Questions about the array below. Indices start at 1.
1) Report the entry directly below the largest entry.
2) Report the entry in the top-left corner.
3) Report the bottom-left entry.
4) Report the entry in row 1 and column 2.
5) Report the entry at row 3, column 1.
6) Report the entry directly above -1.64.
7) Report the smallest entry.
8) Report the entry in the top-right corner.
+5.04,+1.55,-1.25,-0.84
-1.90,-0.79,-0.31,+0.84
+0.57,+0.37,-2.23,-0.01
+0.08,+0.16,-0.89,-1.64
+1.73,+0.39,+0.15,-2.05
-0.21,+4.49,-1.38,-0.04
+0.07,-0.24,-1.06,-1.83
+1.31,+0.58,-1.90,-0.56
-0.40,+0.31,-2.62,+2.17
-1.19,+1.66,+0.66,+0.46
1) -1.90
2) +5.04
3) -1.19
4) +1.55
5) +0.57
6) -0.01
7) -2.62
8) -0.84
